In the data rows, zero lies at 7.5, halfway between 7 and 8.
Some points:
[8,5,8,8,9,7,10,6,0,7,5,0,7,6,4,11,4,7,9,5,4,9,8,6,0,12,
 9,7,6,8,8,9,7,6,8,6,4,0,5,8,4,6,5,6,10,5,6,6,6,4,8,9,
 6,5,10,6,7,6,8,12,0]
[12,9,12,11,7,11,8,9,10,10,8,8,9,9,9,8,10,10,8,7,7,3,2,9,7,6,
 10,11,9,3,11,9,8,10,10,11,9,10,9,12,10,12,8,12,3,9,5,9,6,11,10,12,
 10,8,8,9,10,10,12,6,8]
[8,10,9,8,4,8,10,7,11,8,9,11,7,7,7,5,8,7,4,8,11,5,12,8,10,13,
 6,4,9,11,7,9,8,8,4,5,9,8,8,12,8,8,8,6,11,8,11,8,11,13,5,9,
 8,8,1,8,7,5,9,8,9]
[11,6,10,11,6,10,6,10,10,10,9,6,8,8,8,6,7,11,6,10,6,2,3,9,5,4,
 8,11,9,5,10,6,10,9,9,10,8,9,9,11,9,11,9,10,6,8,8,8,6,10,11,12,
 10,10,7,8,9,12,10,4,7]
[12,9,9,14,7,12,10,7,9,8,6,9,8,8,6,6,6,12,7,7,9,4,1,7,8,9,
 10,9,8,2,9,8,7,8,13,8,6,9,8,10,7,8,7,10,2,8,2,6,9,9,9,12,
 9,9,5,9,12,9,13,10,6]
[9,11,4,7,10,9,6,9,7,9,9,12,10,8,9,10,8,9,9,8,10,11,11,8,12,6,
 11,8,9,13,3,10,9,9,11,3,10,11,9,5,9,11,9,1,13,9,13,10,10,3,3,8,
 11,10,9,10,9,4,2,6,11]
[12,8,12,13,10,12,9,8,11,11,10,10,9,9,9,9,9,13,9,10,8,3,1,9,7,9,
 11,11,10,2,11,10,10,8,12,11,10,11,8,11,10,10,9,12,3,9,4,10,9,10,12,12,
 10,9,10,9,10,11,12,8,9]
[10,8,8,10,9,8,6,6,5,6,4,1,6,7,5,12,6,9,9,6,5,11,9,5,0,5,
 2,9,6,11,9,11,5,6,11,6,5,3,4,8,5,6,5,7,11,6,9,6,6,6,8,9,
 7,5,12,6,9,7,10,6,3]
[6,0,11,6,9,6,10,10,12,11,9,10,10,11,8,10,10,6,9,9,0,8,6,9,9,9,
 2,13,10,7,11,6,9,9,1,11,9,11,10,12,9,12,10,11,7,10,2,10,0,11,10,5,
 11,10,10,10,0,11,6,10,11]
[7,4,11,9,11,9,0,8,10,9,8,0,9,8,8,8,8,8,9,8,5,11,8,8,0,0,
 2,11,9,10,11,10,9,9,7,9,9,9,8,11,8,8,8,11,10,9,8,8,4,9,10,9,
 10,8,9,9,6,9,9,0,7]
[2,11,7,4,11,4,9,10,9,9,9,13,8,9,10,10,10,2,12,10,11,13,12,10,12,7,
 11,9,9,13,6,2,10,8,7,7,10,6,10,8,10,4,9,6,7,11,9,10,12,4,5,5,
 9,9,11,10,12,5,4,9,11]
[5,9,7,6,0,6,9,8,10,8,8,8,8,9,9,0,8,7,1,7,9,0,12,8,10,12,
 11,9,8,11,4,4,7,6,8,5,9,8,8,10,7,5,9,4,10,8,9,8,9,13,4,6,
 7,8,2,8,12,4,7,6,9]
[11,9,0,2,8,10,0,9,2,9,10,12,8,9,9,6,10,10,7,9,10,8,11,7,10,2,
 10,6,9,12,8,11,8,8,4,8,9,10,8,2,10,9,8,0,11,9,10,9,10,0,8,2,
 10,8,7,9,9,7,12,9,9]
[7,3,11,8,11,8,12,10,0,11,10,0,10,10,10,10,10,7,10,10,3,9,6,10,0,10,
 8,12,10,8,11,8,10,10,5,11,11,0,10,11,11,11,10,12,9,11,8,10,2,11,11,8,
 11,10,10,9,3,11,7,12,0]
[7,8,7,10,4,13,5,5,9,4,0,6,5,4,2,10,3,6,5,3,3,3,0,5,5,7,
 11,7,5,2,7,11,4,6,9,2,2,8,4,6,2,2,2,4,3,2,9,2,8,1,6,7,
 4,3,8,2,4,2,12,9,7]
[3,4,6,2,7,4,7,2,7,4,6,8,4,2,6,8,5,2,8,2,7,9,7,4,9,5,
 10,7,5,9,4,3,2,3,6,9,5,4,4,3,4,3,5,9,6,2,4,6,6,8,6,3,
 5,5,9,3,8,8,2,5,5]
[11,8,0,1,9,12,1,6,0,4,7,8,5,6,7,8,6,12,9,6,9,10,8,6,10,10,
 6,4,5,8,8,11,6,5,7,10,5,9,7,5,6,8,6,12,10,6,12,7,8,11,8,2,
 3,6,7,6,7,10,11,10,9]
[5,10,7,8,0,5,9,9,9,11,10,13,9,10,10,1,10,5,0,10,11,0,15,9,11,8,
 12,10,9,14,6,5,10,10,10,6,9,6,9,7,10,6,9,8,9,10,10,10,11,5,6,6,
 10,10,1,10,13,6,6,9,12]
[8,5,14,9,10,8,0,11,4,12,10,2,10,11,9,10,10,9,10,10,4,12,9,10,1,0,
 2,12,9,10,12,10,10,10,8,12,8,2,10,13,10,11,9,12,10,10,9,9,5,11,12,9,
 10,10,11,9,6,11,9,0,1]
[3,9,9,2,6,1,5,5,10,5,1,7,6,4,3,9,4,4,7,3,5,5,3,5,5,7,
 10,8,5,3,9,3,5,6,11,4,2,8,4,7,4,5,2,6,6,3,9,3,7,2,7,3,
 5,4,9,4,6,4,2,10,8]
[9,5,10,10,11,9,3,9,9,10,9,5,8,9,10,10,8,8,11,10,6,1,1,8,2,2,
 5,9,8,0,9,12,9,8,7,11,9,7,8,10,8,10,9,10,0,9,2,8,6,10,8,9,
 10,9,11,10,7,10,9,2,7]
[11,7,9,9,9,9,11,5,13,3,6,4,5,5,7,8,7,9,9,5,9,9,10,5,10,9,
 4,0,5,5,7,9,5,4,5,9,6,9,6,2,6,7,6,11,11,7,11,6,8,9,8,10,
 3,5,5,5,6,9,9,9,7]
[8,5,7,6,4,7,9,4,9,5,8,9,2,3,6,3,6,5,3,4,7,5,8,4,9,7,
 12,8,5,11,5,3,4,3,9,9,5,7,6,6,4,4,6,9,8,4,8,5,6,8,8,7,
 6,3,7,4,8,9,5,6,6]
[5,3,4,13,5,4,5,2,6,3,6,8,3,0,5,7,5,12,6,1,7,8,6,5,8,5,
 11,6,4,10,2,13,3,1,4,7,5,3,5,3,4,1,5,7,3,1,2,6,5,7,7,13,
 4,2,8,1,6,8,12,5,5]
[8,6,8,9,7,8,10,4,10,7,6,10,5,5,6,7,6,7,7,4,8,8,7,6,9,8,
 0,0,5,12,5,7,5,4,2,9,6,7,6,8,5,6,6,9,8,4,9,6,9,8,9,7,
 7,5,0,5,1,8,7,7,7]
[9,9,6,9,11,8,7,7,8,7,7,8,7,8,9,10,8,7,11,8,10,14,10,7,11,12,
 10,6,7,8,2,9,7,6,5,1,7,4,6,9,9,3,7,1,6,7,6,8,9,12,1,8,
 7,7,10,9,10,1,6,3,9]
[6,0,9,6,8,5,11,8,11,9,8,11,9,9,7,6,7,5,8,8,0,9,5,8,10,10,
 0,11,7,6,10,8,9,8,1,8,8,11,7,9,8,9,8,10,7,9,2,7,0,8,11,6,
 9,8,9,9,2,8,6,11,9]
[1,9,13,3,9,2,10,9,11,11,10,8,10,9,10,9,10,3,9,10,9,7,3,9,7,7,
 11,11,9,3,11,4,8,10,13,12,9,11,10,12,9,12,9,12,5,9,6,9,9,11,13,2,
 12,9,9,9,11,11,2,8,9]
[11,12,0,2,6,9,0,10,0,0,10,2,10,10,10,8,11,10,7,11,12,9,14,11,14,11,
 6,4,11,2,9,11,10,10,9,8,11,10,10,3,11,7,11,9,10,11,10,10,12,8,9,2,
 0,11,7,11,5,8,11,10,13]
[2,10,7,3,12,2,10,8,9,7,8,9,8,7,9,12,7,3,12,8,10,13,10,6,11,12,
 11,7,7,10,3,2,8,8,7,3,8,6,8,8,7,4,8,4,7,9,8,7,9,11,3,3,
 7,8,10,7,11,4,5,3,10]
[2,8,0,6,10,2,3,6,3,5,6,8,7,7,7,9,7,1,10,7,10,11,10,5,10,11,
 8,4,7,8,9,3,5,6,9,11,7,11,6,6,6,9,7,12,11,6,13,7,9,10,10,6,
 4,6,8,6,8,12,2,11,9]
[6,7,4,8,10,6,7,7,6,6,9,8,6,7,7,9,8,6,10,7,9,11,8,8,9,11,
 8,6,7,8,0,7,7,7,12,0,7,12,8,7,8,12,8,0,12,8,12,8,8,11,0,7,
 5,7,9,6,8,0,3,0,8]
[2,10,11,2,8,1,11,8,10,9,6,8,7,8,6,5,6,2,7,8,10,7,2,8,7,9,
 10,11,7,4,11,6,8,8,14,9,8,10,7,10,8,10,7,9,4,8,5,7,10,9,10,1,
 9,7,7,8,12,11,1,10,7]
[11,12,5,9,11,10,8,9,9,10,9,13,9,11,8,10,10,11,10,9,13,13,13,9,12,7,
 12,9,9,13,4,11,9,10,4,5,9,5,10,6,9,2,9,4,6,9,7,8,11,5,6,9,
 10,9,11,9,11,5,5,7,12]
[9,8,8,10,11,9,7,7,6,7,6,4,7,6,5,12,6,9,11,6,8,0,1,6,3,7,
 4,8,6,2,9,11,7,8,9,6,7,5,7,8,7,7,5,7,2,6,2,5,8,6,8,10,
 8,6,13,6,10,6,9,7,4]
[6,11,1,3,9,6,4,7,6,11,9,12,9,9,9,8,8,7,8,9,12,10,11,10,11,4,
 9,7,7,12,9,6,10,8,8,9,9,11,8,3,9,10,9,4,12,8,12,8,11,2,7,3,
 10,9,9,8,9,9,8,11,10]
[12,10,9,11,4,11,9,7,8,8,6,8,8,8,6,3,8,11,4,8,8,5,0,7,6,8,
 8,10,7,1,9,6,7,7,13,9,6,7,6,10,6,8,8,9,2,7,2,8,7,7,8,13,
 8,6,4,7,10,8,12,9,6]
[6,4,7,6,8,6,8,5,12,5,3,10,5,6,5,11,3,6,8,6,1,7,7,6,7,9,
 6,8,6,7,9,7,5,7,8,5,4,10,4,8,4,6,3,6,8,4,3,3,3,3,7,7,
 5,5,10,4,3,5,6,11,8]
[7,13,10,11,6,8,12,11,14,0,12,0,10,11,10,5,10,8,6,10,12,8,14,10,12,9,
 5,2,10,0,8,9,11,10,5,9,10,8,10,0,11,8,10,7,11,10,11,10,12,7,7,10,
 0,11,6,10,4,8,9,10,12]
[7,3,11,8,9,7,13,7,7,9,8,5,8,8,8,7,8,8,10,9,2,10,8,8,4,13,
 5,11,8,9,10,10,8,10,5,11,8,6,8,10,8,11,7,10,8,8,7,7,1,8,9,8,
 10,9,10,9,5,10,8,12,4]
[7,14,8,9,4,7,10,10,11,12,9,14,10,10,10,3,9,8,4,10,13,6,13,10,11,9,
 0,0,10,15,8,7,9,10,2,7,9,8,9,9,10,6,9,8,8,10,10,10,13,7,6,9,
 12,10,3,9,0,7,8,10,11]
[9,9,12,10,6,9,14,8,0,9,8,11,7,8,9,5,8,8,6,9,10,7,11,8,12,0,
 8,5,8,11,7,9,8,8,1,7,8,10,8,0,8,8,9,0,10,9,11,8,10,0,6,10,
 8,8,5,9,8,8,10,8,11]
[11,7,9,11,0,12,7,7,7,8,5,5,8,7,6,0,5,11,0,8,7,6,4,7,4,7,
 7,10,6,4,9,0,7,7,11,8,7,6,6,9,6,9,6,9,5,7,6,6,7,7,8,11,
 8,6,0,6,10,7,10,8,5]
Along one direction, these points spread out more than along any other. Take the direction at right angles to it along which they spread out most. Then take the direction at right angles to both along which they spread out most. Go by this last direction. Where along it does each point below lie, from 0 to 99? The average is 50, and the first point in the table lies past the average. One standard deviation of the points above along it is 16.
[7,13,10,11,6,8,12,11,14,0,12,0,10,11,10,5,10,8,6,10,12,8,14,10,12,9,
 5,2,10,0,8,9,11,10,5,9,10,8,10,0,11,8,10,7,11,10,11,10,12,7,7,10,
 0,11,6,10,4,8,9,10,12] 34
[9,5,10,10,11,9,3,9,9,10,9,5,8,9,10,10,8,8,11,10,6,1,1,8,2,2,
 5,9,8,0,9,12,9,8,7,11,9,7,8,10,8,10,9,10,0,9,2,8,6,10,8,9,
 10,9,11,10,7,10,9,2,7] 49
[7,3,11,8,9,7,13,7,7,9,8,5,8,8,8,7,8,8,10,9,2,10,8,8,4,13,
 5,11,8,9,10,10,8,10,5,11,8,6,8,10,8,11,7,10,8,8,7,7,1,8,9,8,
 10,9,10,9,5,10,8,12,4] 66
[12,10,9,11,4,11,9,7,8,8,6,8,8,8,6,3,8,11,4,8,8,5,0,7,6,8,
 8,10,7,1,9,6,7,7,13,9,6,7,6,10,6,8,8,9,2,7,2,8,7,7,8,13,
 8,6,4,7,10,8,12,9,6] 19
[8,10,9,8,4,8,10,7,11,8,9,11,7,7,7,5,8,7,4,8,11,5,12,8,10,13,
 6,4,9,11,7,9,8,8,4,5,9,8,8,12,8,8,8,6,11,8,11,8,11,13,5,9,
 8,8,1,8,7,5,9,8,9] 34
[11,9,0,2,8,10,0,9,2,9,10,12,8,9,9,6,10,10,7,9,10,8,11,7,10,2,
 10,6,9,12,8,11,8,8,4,8,9,10,8,2,10,9,8,0,11,9,10,9,10,0,8,2,
 10,8,7,9,9,7,12,9,9] 48
[7,14,8,9,4,7,10,10,11,12,9,14,10,10,10,3,9,8,4,10,13,6,13,10,11,9,
 0,0,10,15,8,7,9,10,2,7,9,8,9,9,10,6,9,8,8,10,10,10,13,7,6,9,
 12,10,3,9,0,7,8,10,11] 35
[6,7,4,8,10,6,7,7,6,6,9,8,6,7,7,9,8,6,10,7,9,11,8,8,9,11,
 8,6,7,8,0,7,7,7,12,0,7,12,8,7,8,12,8,0,12,8,12,8,8,11,0,7,
 5,7,9,6,8,0,3,0,8] 60
[9,9,12,10,6,9,14,8,0,9,8,11,7,8,9,5,8,8,6,9,10,7,11,8,12,0,
 8,5,8,11,7,9,8,8,1,7,8,10,8,0,8,8,9,0,10,9,11,8,10,0,6,10,
 8,8,5,9,8,8,10,8,11] 36
[2,8,0,6,10,2,3,6,3,5,6,8,7,7,7,9,7,1,10,7,10,11,10,5,10,11,
 8,4,7,8,9,3,5,6,9,11,7,11,6,6,6,9,7,12,11,6,13,7,9,10,10,6,
 4,6,8,6,8,12,2,11,9] 71
[9,9,6,9,11,8,7,7,8,7,7,8,7,8,9,10,8,7,11,8,10,14,10,7,11,12,
 10,6,7,8,2,9,7,6,5,1,7,4,6,9,9,3,7,1,6,7,6,8,9,12,1,8,
 7,7,10,9,10,1,6,3,9] 56
[11,6,10,11,6,10,6,10,10,10,9,6,8,8,8,6,7,11,6,10,6,2,3,9,5,4,
 8,11,9,5,10,6,10,9,9,10,8,9,9,11,9,11,9,10,6,8,8,8,6,10,11,12,
 10,10,7,8,9,12,10,4,7] 35
[5,9,7,6,0,6,9,8,10,8,8,8,8,9,9,0,8,7,1,7,9,0,12,8,10,12,
 11,9,8,11,4,4,7,6,8,5,9,8,8,10,7,5,9,4,10,8,9,8,9,13,4,6,
 7,8,2,8,12,4,7,6,9] 31
[8,5,8,8,9,7,10,6,0,7,5,0,7,6,4,11,4,7,9,5,4,9,8,6,0,12,
 9,7,6,8,8,9,7,6,8,6,4,0,5,8,4,6,5,6,10,5,6,6,6,4,8,9,
 6,5,10,6,7,6,8,12,0] 64
